rotation ticks, each row followed by its count of ticks
The counts run from 0 to 252.
[ 91 131 124 121 137 112 118 124  67 117  91 152 143 117 118  96 154  54
 116  91  89  98 145  91 191 127 119 107 139 115 134 122 141 168  99  94
 123  78 155 111 153 104 147 170 146 155 145 163 138 131  88 110 126 134
 159 138 133 145  90  90 146 131 172 128 141 139 144 130 150 141  88 133
 122 138 134 107 144] : 97
[144 143  95 153 131 122 135 120 123 129 111  77 108 134 126 134 118 187
  89  99 108 127 144 113 122 141 121 112 110 171 121 134  85  99 116 138
 176 166 130 130 123 126 133  88 168 141 113 180  72 118 187 136 172 138
 101 107 165 183 113  79 105 107 147 106 128 109 166  89 112 155 157 157
  91 122 139 149  94] : 25
[130 161 132 178  94 161 113 137 138 102 129 119 159 162 112 167 152 121
 124 134  88 162 148 112 142 145 170 129 198 178  84 143 136 145 123 130
 117  75 108 104 140 133 166 122 104  76 105 115 132 149 136 168  60  86
 136 106 122 118 180 127 132  94 101 119  77 119 120 103 124  83 121 175
 152 125 136 125 125] : 65
[ 97 141 174 118 127 146 120 139  83 161 119 144 105 119  89 121 123 117
 160 123  61 101 131  93 192 148 123 138 106 143 147 116 173 125 127 137
 138 134 138  82 129 123 149 119 145 114 157 118 148 122 126 123 169 130
 139 157 155 173  96 108  89  89 155  77 121 146 143  94 161 118  76 167
  97  98 107 138 135] : 105
[ 70 132 119 132 161  78 153 139 119 123 117 137 156 125 134  87 149 104
 109  90 140 114 135 155 106 153 116 141 121 122 153 100 106  71 113 111
 108  87 120 185 137 170 128 185 124 111  84 120  85 105 126  82  88 165
 131  97 127 102 109 181 174 141 121 120 134 123 119 146 131 139 132 103
 118  92 161 127 131] : 182
[172 167 158 119 115 138 112 160 135 127 153 102 137 126 146 192 126 134
 141 150  81 162 117  75 137  98 132 120 169 160  99 162 129 183 123 150
 124 147 144  67 117 124 153 115  97 113 138 160 102 163 162 158 163  86
 120 153 181 124 172  79 109  84 133 130 106 123 154  82 119 141  87 143
 129 164  98 139 104] : 235
[158 104 108 139 142 136 153 150 192 119 138  77  90 147 101 144  72 135
 126 139 118 144 148 166  82 146 152 104 127 171 108 124  75 144 146 187
 109 149 118 139 111 158 123 114 142 114  66 128 139 110 160 140 111  92
 120 117 168 102 173 162 129  90 134 127 119 147 141  94  89 149 165 118
 148 121 122 104 112] : 155
[ 88 115 118 156 142 107 143 128 104 139 104 132 117 126 116 107 122 125
 114 102 105  93 143 162  97 184 133 157 122 167 132 105 110  55  97 157
 134 140  88 162 129 172 157 112 154 125  72  64  94 129 137 111  91 142
 156 129 132 138 109 143 137 131 117  69  94 111 167  97 149 110 157 150
 105  70 140 144 122] : 185
[ 98 109 146 152 135 140 125 154 111 114  97 113 149 131 100 147 112  47
 151 101  64  76 144 136 160 160 122 122 149 191 126 131  92 147 113 144
 108 107 150 126 124 116 167 156 122 140 112 107 151  99 104 133 112  95
 132 162 151 149 105 105 133 118 133  93 124 154 180  85 175 118 134 201
 135 132 134 116 142] : 90
[174 120 155 136 144 134 118 167 129 159 131 147 147 121 154 161 134 152
 164 152  98  98 122 105 111 129 103 147 161 138 129 125 129 119  99 173
 141 159 146 100 145 141 195 103  83 144 115 124  95 133 133 175 166 123
 111 158 128 181  99  81 169 117  94 143  71 115 169 113 151  92 118 163
 159  83 126 162 100] : 220
[163 161 170 109 132 134 136 150 139 132 157 178 124 117 161 158 168 116
 129 138 110 178 113  91 124  87 122 110 151 100 112 130 142 193 150  89
  93  97 176  84 158 131 138 174  86 116 156 179  99 169 121 143 147 115
 103 113 159 103 153 102 132 117 124 148 105 119  94 121 112 135  77  96
 140 181 113 118 112] : 237
[150 153 157 131 117 140 154 141 161 150 126 103  86 117 119  99 119 111
 161 190  92 115 109 122 129 102 106 183 173  93 108  94 115 134 178 154
 100 152 110 143  88 106 138 140  90 124  97 137 173 128 128 134 160 107
 138 155 132 134 175 107 138 147 139 141 150 131 166 108 176 124 126 107
 158 154  56  94 150] : 249
[137 124 173  99  98 137 121 167 166 156 158 164  89  86 125 140 166 133
 142 150  93 127 106 114 137 103 139 127 151 131 127 136 156 174 158 147
 112 109 141  99  83 130 154 161 102 116 133 158 127 155 147 140 147 138
 137 168 173 110 176 108 104  93 120 164  98 130 110 103 117 134  93 107
 105 180  69  94 117] : 241
[146 118 106 129 158 105 163 115 184  96 144  78 126 144 136 104  61 134
 130 157 195 165 124 155  89 136 114  91 142  93 126 111 104 130 139 175
 111 146 107 141 140 148  98 158 149 130  98 175 151 126 124 106 117 114
 116 122 135  96 181 154 158 125 143 159 165 126 113 160  88 165 156  73
 165 150 134  93 141] : 153
[146 153 107 142 150 143 160 116 133 153 113  75  94 153 158 102  97 150
 104 133 106 123 154 146 104 142 109 149 106 124 112  89  57  60 139 127
 156 155 124 173 116 121 144  87 147 139  98 155  95 119 160 126 181 123
 111 111 134 159  99 100 147 151 126 114 156 109 175  91 138 142 178 157
 146  94 121 156 112] : 19
[129 170 104 177 118 124 122 105 132  64 131 110 192 161 149 154 142 111
  98 133 147 158 142 113 134 123 147 140 205 106  91 143 133 121 101 111
 109  90 112 117 163 110 135 164  86 105 139 157 135 150 118 141  71  73
 114  83 103 108 172 106 176 126 118 139 141  90 123 144 108 108 130 139
 168 142 150 126 148] : 63
[177 169 120 110 130 129 112 113 119 102 136 112 129 137 180 138 111 119
 107 172 141 162 132  80 122 102 129 120 181 101 106 149 153 184 106 109
 100 132 131  69 125 114 141 141 106 122 172 200 118 166 121 149 152 105
 122 139 131 154 167  56 139 139 143 139 144 108 150 111  92 127 107  96
 147 167 105 124 122] : 233
[135 155 147 175 104 103 135 110 169 143 167 140 113 147 124 137 157 232
 126 136 105 127 118 133 129 136 143 137 119 135 121 143 154  78 140 152
 162 169 102 149  96 138 125  99 122 123 116 111 100 142 193 165 123 159
  98 142 122 126 155 127  85  82 107 128  83  93 115 103 124  98 132 144
  76 144  95 158 106] : 40
[110 129 104 159 149 101 130  45  61 109  77 125 150 160 152 122 100  98
  74 104 134 129 150 147  92 153 115 132 124 114 126  82 123  92  79  71
 124 112 116 140 160 174 141 135 146 137 128 142  73 153 124 113 103 130
 118 112  73 118 101 127 169 163  96  77 152  97 155 122 124 103 143 132
 120  86 130 162 133] : 193
[125 114 151 114 120  93 119 133 101 141 134 194 154 103 167 117 161 150
 126 135 130 113 103 119 116 114 115 129 133  67 144 113 179 110 108 126
 133 132 173 107 150 139 157 150  96 137 159 108  81 141 112 126 134 179
 118 125 104 143  84 120 173 159 103 137  76  94 103 155 147  73  85 114
 128 108 102 172 114] : 212
[158 152 122 126 150 136 159 113 176 120 146 117 100 135 124  84  73 154
 154 174 180 160 129 135  78 118 118 116 123  60 108  83 140 114 178 169
 116 152 108 128 115 135  89 133 133 107 108 156 165 134 142 135 127 135
 116 103 144  86 191 149 159 136 114 161 117 132 104 150  95 142 136  65
 169  97 112 105 123] : 148
[150 150  95 160 138 126 146  83 127 116 124  75  97 157 144  86 107 165
  83 125 114 129 152 107 138 142 120 155 101 128 120 105 108  72 117 128
 185 172 122 133 112 115 134  89 178 149 112 178  90 106 167 119 175 140
 110 123 130 171 131  62 133 123 135 118 166 114 167  98 121 155 165 143
 122 112 117 162 103] : 24
[134 112  75 166 107 119 124  90 156  79 140  70  84 147 123 106  77 130
 105 159 123 135 147 155  82 146 159 103 146 136  93 117 102 128 132 163
 127 151  80 138 107 129 130 104 180 118  97 156 151 122 165 115  83  90
 131 135 114  97 208 131 128 128 134 126 161 148 127  95  91 130 189 121
 146 137  92  99 134] : 159
[113 128 155 132 153 109 143 164 116 122 101 157 157 121  98 121 143  58
 156 124 120 120 111 146 100 132  96 124 176 109 148 107 124 159 126 105
  77  87 163 150 132 158 158 212  94 131 106 133 150 127  85 129  93 113
 159 143 115  94 113 157 184 138 108 137 147 117 113 151 168  89  96 131
 124 148 120  90 144] : 82
[ 91 135 168 142 116 103 121 168 130 118 107 113 136 126 107 141 121  87
 163 124  92  94 119 146 138 154 122 132 185 171 150 147 131 151 110 168
  85 125 140 115  90 159 152 183  88 102  83  98 166  99 109 131  85  83
 136 180 152 118 134 144 137  94 121  82 137 138 162 100 170  98 100 176
 120 146 105 103 148] : 80
[134 103  95 152 114 103 105 116 164 101 143  79  82 142  97 116 102 140
 110 122 126 136 144 162 101 150 160  85 132 171 105 117  93 140 129 166
 123 130  87 109  95 155 135 119 176 132  78 126 137 103 165 104  83 102
 129 142 152  87 194 144 123 111 131 131 131 153 137  84  96 153 181 123
 130 150 114  99 109] : 160
[118 139 125 167  96  82 131 125 176 144 169 167 142 117 120 136 187 225
 113 121 136 121 102 130 131 130 145 130 125 114 154 152 158  73 139 152
 142 147 121 142 106 146 131 135 110 149 117 151  90 120 168 159 111 186
 110 154 121 137 153 152 119 106 107 135  77 100  90 125 126 105 138 129
  69 159 106 140  85] : 41
[169  93 121 139 130 130 120  91 142 130 140  98 116 158 137 133  52 137
 146 136 125 117 160 106 137 119 115  82 100 104 118 106 125 150 116 170
 163 184 156  95 127  91 126  81 168 172 151 170 156  98 131 144 194 116
 111 154 116 178 125 101  89 118 156 146 162 130 144 113 137 130 130 162
 137 139  97 150 145] : 124
[147 161 119 170 132 147 144  89 131 137 141  97 109 167 140 128 110 201
  82 128 105 152 163 127 114 131 138 136 108 138 111  78 105  83 142 100
 179 155 118 141 160 122 133  78 152 132 139 166  85 135 189 143 172 129
  97  91 108 151 142  87 110 131 125  99 137 110 144 100 101 108 158 153
 117 103 103 166  99] : 29
[165 107 111 123 150 131 130 126 169 103 162 150 135 140 156 144 109 139
 124 114 144 134 161  96 140  85 127  61  86  99 138  99 109 160 139 126
 152 120 193 102 141 110 107 126 139 178 147 196 117 114  99 143 196 138
  95 104 108 132  95 125 120 141 148 194 129 135  89 152 102 162 131 118
 129 136 140 124 125] : 127
[132 115 165 122 108 107  93 143 118 150 126 140 154 113 158 140 132 163
 171 144  94  89 103 102 130 117 114 150 163 112 141 171 154  93  85 177
 129 179 148  97 115 134 187 123 104 122 126  90  94 113 144 140 133 131
 112 171 150 192  91 103 126 117 134 126  85  99 162 103 148  93 101 158
 132  91 111 190 109] : 215
[180 124 140 115 149 119 136 134 117 116 135 148 157 121 179 151 126 115
 114 130 150 146 139  62 103 104  97 117 165 127 113 147 110 150  94 121
 117 106 181  80 153 124 159 162 103 142 143 203 100 150 112 159 147 130
 117 132 145 157 118  84 186 121 110 187 111 103 127 139  91 120 111 103
 159 150 162 132 116] : 227
[119 128 112 161 132 123 106  74  77 109  90 111 119 153 148 116  97 106
  96 105  97 121 156 155 110 168 129 137 133 143 126  87 124  95  77  82
 138 132 107 129 163 153 169  96 165 147 119 124 102 142 140 122 108 112
 122 136  70 148 102  97 125 143 111  65 162  84 170 104 133 100 148 160
 121  84 122 169 117] : 194
[156 147 154 119 129 123 158 135 172 140 157 128  95 118 137  90 128 107
 147 189 123 133 115 132 134 105 118 155 142  71 121  81 122 142 186 108
  80 130 129 148  90 116 119 165  69 131 134 154 169 148 122 132 147 108
 143 130 131 100 183 114 164 151 116 163 157 112 132 153 158 125 133  78
 152 174  52  90 147] : 248
[144 132 121 126 150 127 173 186 193 150 162 126 115 133  98 134 118 181
 161 136 150 139 115 111  97 138 144 106 118 124 117 122 125 125 167 176
 130 127 136 111 130 162 125 146 137 104  86 152 128 126 150 144 144 143
 119 101 183 108 168 179 137  79 113 158  74 131  86 135 107 161 126 101
 139  74 143 112 105] : 146
[136 130 149 181 118  90 169 159 181 137 158 161 153 128 123 156 181 203
 130 122 136 135 116 141 109 118 122 125 135 124 135 148 129  78 126 163
 138 122 134 162 117 147 140 154  95 156  92 127  88 121 154 175 118 145
  94 136 113 115 125 162 151  98  94 153  67  77  91 141 141  91 149 147
  95 146 123 130 100] : 46
[ 82 171 120 151 102 121 115 116 132 121 136  90 130 136 116  78 124 118
 128 134  92 130 147 184 134 141 156 158 133 126  88  90 123  94 154 122
 113 118  79 186 120 109 121 129 132  93  99  55 137 124 162  75  96 106
 117  85 134  75 164 174 133 126 121  99 161 133 119  92 150 127 143 137
 135  90 102 152 150] : 174
[ 99 182 138 151  95 115  95  95 111  98 130  93 159 155 106 140 121 138
 138 158 110 138 126 115 153 141 147 166 206 124 101 174 159 125 112 148
  93 122  65  94 117 113 139 154  87  76 118 119 144 146 148 125  50  90
 133 147 126 111 187 125 128 118 127  99 136 124 153 106 106  89 113 150
 139 132 112 136 147] : 69
[106 110  81 135 118  78 125 125 153  73 140 118 119 121 123 110 148 101
  85  96 143 148 149 143 118 127 152  67 124 149 116 130  95 161 118 135
 118 104 121 144 117 146 113 174 163 137  99 162 105 127 123  95  85 119
 118 106 132  55 184 148 144 107 133 160 170 142  89 128  71 173 156  97
 139 153 129 102 123] : 162
[174 129 147 114 157 119 127 169 122 124 145 135 141 108 155 194 134 136
 127 129 118 142 122  79 117 117 110 109 161 157 119 173 101 146  96 153
 122 131 168  69 141 160 175 147 111 137 129 176  82 119 117 182 141 139
 109 147 168 168 115  68 163 115 125 167  68 102 160 125 104 140 101 144
 140 144 166 135 106] : 226
